In the rows, 128 means zero.
Rotation paths and how fast each direction turns (degrees each step):
Each turn is a multiple of 5 degrees from 10 to 175, or 0.
Each row of a path follows its step; steps can be skipped.
Rotation 1:
step 0: [124 120 141 117 129 120 124 133 127 119 124 121 121 126 130 126 135 123
 128 128 122 125 134 138 118 126 118 138 124 123 130 122 117 129 116 132
 121 135 128 131 136 127 124 135 125 124 120 128]
step 1: [119 118 120 123 131 128 128 137 123 125 126 132 122 122 115 137 128 136
 124 130 133 130 127 120 140 120 137 128 129 135 124 121 113 122 127 123
 135 135 129 128 136 135 125 132 135 128 129 124]
step 2: [124 128 122 120 123 126 123 130 127 133 128 124 123 126 132 140 129 135
 123 115 128 130 127 120 122 123 127 127 134 122 125 127 136 143 123 123
 128 133 136 127 115 122 135 124 126 127 146 118]
step 4: [123 121 127 130 131 124 133 127 127 114 123 133 120 124 114 140 126 127
 124 129 135 121 122 113 137 132 129 125 130 135 134 129 130 123 125 129
 123 131 126 116 133 125 131 127 134 132 116 118]
step 5: [126 130 124 126 117 121 112 123 134 122 127 119 129 134 127 131 128 131
 131 125 133 129 121 119 119 128 119 131 136 131 133 122 123 127 132 117
 119 137 132 125 118 115 133 133 126 124 139 126]
step 8: [130 127 121 132 127 130 124 121 129 127 130 119 134 134 135 137 126 131
 137 124 144 116 121 136 126 130 125 131 128 122 120 117 123 128 127 122
 117 137 130 123 126 125 131 127 140 129 139 124]
step 9: [118 122 117 131 124 129 135 131 125 131 125 130 138 124 125 130 128 111
 127 120 133 133 129 127 127 127 120 135 121 118 121 126 125 136 129 126
 130 123 133 116 124 121 119 128 129 121 114 131]
step 10: [125 127 125 131 131 121 138 120 122 118 118 130 124 124 119 142 126 129
 137 125 122 130 122 136 128 122 128 123 131 133 145 130 121 133 143 138
 128 127 130 133 123 123 128 132 126 124 126 128]
step 11: [131 135 133 132 136 121 128 117 124 123 131 129 128 132 130 132 127 141
 133 122 131 115 128 130 131 126 122 132 120 119 127 122 113 123 117 119
 130 134 135 132 126 114 134 125 136 130 129 132]
step 12: [129 124 127 128 121 128 128 141 117 130 127 131 130 136 132 134 129 130
 126 134 133 137 122 117 129 126 125 132 130 117 114 124 118 132 124 134
 133 124 138 126 129 117 110 133 124 129 119 130]
step 13: [122 126 123 130 125 136 139 128 132 116 136 127 120 129 134 145 128 128
 137 125 129 130 126 132 125 128 140 129 137 124 139 125 117 142 132 133
 132 125 126 131 132 133 133 128 120 124 130 121]
step 15: [118 125 132 128 131 126 125 126 120 121 125 130 125 132 126 130 135 133
 120 134 125 142 121 136 133 124 126 126 128 129 116 118 130 135 129 128
 120 129 130 115 130 116 113 134 126 137 121 125]
Directions:
[129 130 133 128 131 127 131 126 127 131 126 129 126 129 130 128 129 131
 125 127 127 127 128 130 126 127 126 125 128 129 127 129 129 129 129 128
 130 126 127 127 130 124 128 129 132 128 129 126] => 90
[130 125 129 129 126 127 128 131 125 128 126 125 132 132 126 127 127 130
 128 131 129 128 128 130 127 126 127 129 131 131 127 129 127 128 134 129
 128 130 130 131 128 129 128 131 127 128 129 128] => 155
Rotation 2:
step 0: [119 137 138 128 123 124 124 123 120 126 128 126 133 119 126 136 119 139
 127 131 127 111 134 137 126 136 117 118 124 116 129 128 119 129 134 118
 138 118 122 126 135 133 125 130 135 132 136 122]
step 1: [140 134 129 129 145 138 129 134 125 140 136 119 121 129 134 115 117 121
 137 122 133 128 132 126 131 137 125 140 131 135 129 127 132 123 123 132
 128 131 121 120 117 123 120 125 129 120 119 124]
step 3: [131 125 122 120 139 118 132 124 133 124 129 142 125 138 128 121 123 118
 129 129 138 119 130 122 128 128 127 113 122 132 136 132 134 128 124 128
 136 119 112 142 136 129 124 130 117 128 130 120]
step 4: [129 138 138 127 124 130 120 132 115 127 136 122 128 129 138 137 124 126
 127 114 123 134 132 127 129 133 126 119 128 120 124 140 132 141 138 133
 126 131 135 114 129 116 130 130 136 141 124 126]
step 6: [125 139 141 141 122 136 125 121 132 135 116 122 123 136 134 120 119 118
 137 126 131 127 129 134 131 141 139 120 131 133 124 127 126 125 121 131
 127 122 123 140 130 137 125 130 142 133 126 129]
step 7: [135 133 125 114 138 139 135 123 128 131 130 143 128 140 132 117 134 128
 127 136 122 133 120 121 124 126 124 120 133 120 129 129 125 137 130 133
 138 137 137 121 121 121 127 136 117 121 130 123]
step 8: [127 128 139 127 124 114 125 132 131 125 132 139 133 122 137 136 126 137
 139 123 127 120 135 119 130 129 124 121 118 131 134 141 128 131 138 130
 127 123 123 131 144 139 138 117 135 126 121 130]
step 9: [137 123 127 121 141 136 130 133 123 133 132 114 122 133 128 128 130 116
 112 128 139 113 126 136 122 128 119 127 127 123 119 129 132 128 131 130
 129 127 120 124 123 126 125 133 140 140 122 119]
step 10: [126 136 136 137 124 127 117 123 115 127 128 138 136 126 133 125 121 134
 124 126 125 143 121 119 133 128 130 138 140 134 117 118 122 132 122 139
 139 122 129 126 131 132 120 125 130 125 117 133]
step 12: [121 138 133 121 133 120 132 118 137 126 125 123 121 135 139 130 127 121
 136 120 121 130 121 126 122 130 122 129 139 128 131 143 141 144 134 126
 136 135 121 122 133 127 121 127 136 123 126 132]
step 14: [127 135 122 125 122 120 122 122 129 132 125 126 119 131 140 123 126 131
 137 133 137 120 118 133 135 130 128 137 123 122 116 123 124 123 129 137
 130 111 112 128 130 128 126 118 132 143 124 129]
step 15: [128 129 136 137 134 140 131 120 130 132 132 132 113 131 131 120 129 124
 109 128 124 137 136 114 127 131 126 126 123 128 134 118 126 130 122 131
 130 137 135 123 138 123 120 141 132 128 120 124]
Directions:
[131 127 125 130 133 131 130 130 129 126 129 128 129 131 128 128 125 129
 126 131 130 128 127 129 127 125 127 128 126 126 132 127 131 126 129 130
 128 130 128 129 127 129 126 130 125 128 127 128] => 175
[128 127 132 129 131 128 127 129 130 128 131 127 128 130 127 132 129 125
 128 129 128 124 129 128 126 127 130 132 130 131 127 125 131 129 128 127
 126 131 128 128 128 129 131 127 132 126 128 130] => 100
[128 127 129 125 127 129 128 133 127 126 129 132 127 124 127 128 126 130
 130 130 127 127 126 127 129 126 127 128 130 131 129 126 127 125 130 128
 129 127 131 130 130 129 128 127 129 130 130 132] => 130
Rotation 3:
step 0: [132 115 129 122 121 126 136 134 137 123 128 135 121 126 140 122 127 109
 127 122 131 134 128 128 126 132 124 142 142 144 134 120 127 120 127 120
 117 119 131 122 127 134 125 135 126 120 125 127]
step 2: [120 126 131 125 136 121 133 119 122 130 136 129 111 133 126 120 128 133
 122 133 122 120 134 129 128 137 131 137 119 126 143 133 125 122 118 114
 125 131 130 129 125 128 133 144 124 112 125 140]
step 5: [131 125 115 134 131 118 125 114 130 124 130 117 125 124 133 133 120 126
 116 133 123 119 119 124 111 125 128 135 127 133 129 123 138 138 118 114
 133 127 124 126 123 139 132 122 121 125 141 125]
step 6: [116 123 125 138 122 132 137 136 141 137 127 134 126 141 119 137 136 119
 121 132 136 123 131 127 122 119 131 139 133 122 132 137 137 125 131 129
 134 129 128 122 142 139 115 123 127 135 133 133]
step 7: [139 118 135 131 126 116 125 134 119 131 137 127 124 138 117 136 134 126
 128 123 127 125 124 125 127 137 120 132 123 119 105 126 131 128 136 119
 130 140 120 128 126 140 142 123 124 128 127 130]
step 9: [128 123 140 127 123 128 136 139 144 125 125 123 127 137 131 124 124 126
 112 121 130 127 116 114 143 126 112 138 133 131 120 122 125 125 133 128
 120 122 134 128 123 132 121 133 129 137 127 133]
step 10: [127 139 137 133 127 118 125 121 126 126 123 126 118 124 128 133 120 137
 135 115 130 131 130 136 131 132 120 118 120 118 120 127 127 134 131 135
 118 131 126 119 122 140 118 112 119 140 138 123]
step 11: [126 121 127 139 133 135 131 118 130 120 126 121 115 124 123 119 130 138
 124 129 122 131 126 117 147 129 135 134 114 119 135 127 123 127 125 118
 129 128 132 134 139 135 114 130 122 117 129 126]
step 12: [131 121 129 133 131 132 130 139 130 122 113 145 123 125 125 136 120 123
 128 120 114 133 132 125 144 133 135 129 129 140 122 131 130 125 127 133
 128 116 129 130 133 136 138 118 136 139 139 128]
step 13: [127 116 145 128 128 125 132 125 119 134 129 116 135 110 121 116 136 126
 138 125 125 125 139 134 141 121 128 117 128 124 128 128 121 132 136 128
 136 130 137 117 133 135 133 124 127 131 131 130]
step 14: [134 117 126 124 135 120 136 125 130 116 122 114 118 120 137 134 115 117
 119 128 120 128 126 131 130 120 136 122 131 131 130 121 121 134 121 123
 136 132 130 145 126 121 129 131 124 123 139 135]
step 15: [120 122 136 134 134 137 125 135 133 133 132 131 127 134 133 140 122 116
 136 121 118 130 141 132 124 113 123 126 130 127 133 138 129 118 129 136
 132 128 142 127 135 124 112 132 125 142 130 134]
Directions:
[124 132 128 125 128 128 129 128 127 125 128 131 129 129 128 127 127 131
 127 126 128 128 128 127 131 129 126 127 128 128 125 130 125 128 124 127
 124 127 130 126 127 129 127 131 125 126 127 127] => 45
[128 130 127 127 128 126 130 128 125 129 131 128 125 127 130 127 130 128
 128 131 126 129 128 130 123 127 129 126 130 129 126 130 128 126 126 125
 131 124 130 128 129 128 128 131 129 130 126 130] => 25
[124 128 123 129 127 127 127 130 130 128 126 128 126 127 127 129 128 128
 129 127 123 124 126 125 128 127 129 129 128 130 130 127 127 127 128 128
 130 128 126 126 125 127 125 131 130 126 128 130] => 120
[128 125 125 132 129 127 132 132 128 130 128 129 128 128 129 127 131 129
 129 125 130 127 128 129 128 127 124 128 129 128 126 127 127 124 127 131
 126 126 129 125 128 126 130 125 128 130 128 127] => 120
[127 128 128 127 130 123 127 129 125 126 128 127 127 125 130 126 131 126
 129 128 129 124 129 125 128 130 130 124 127 126 126 129 130 128 130 130
 126 129 124 129 128 130 127 128 127 130 125 127] => 120
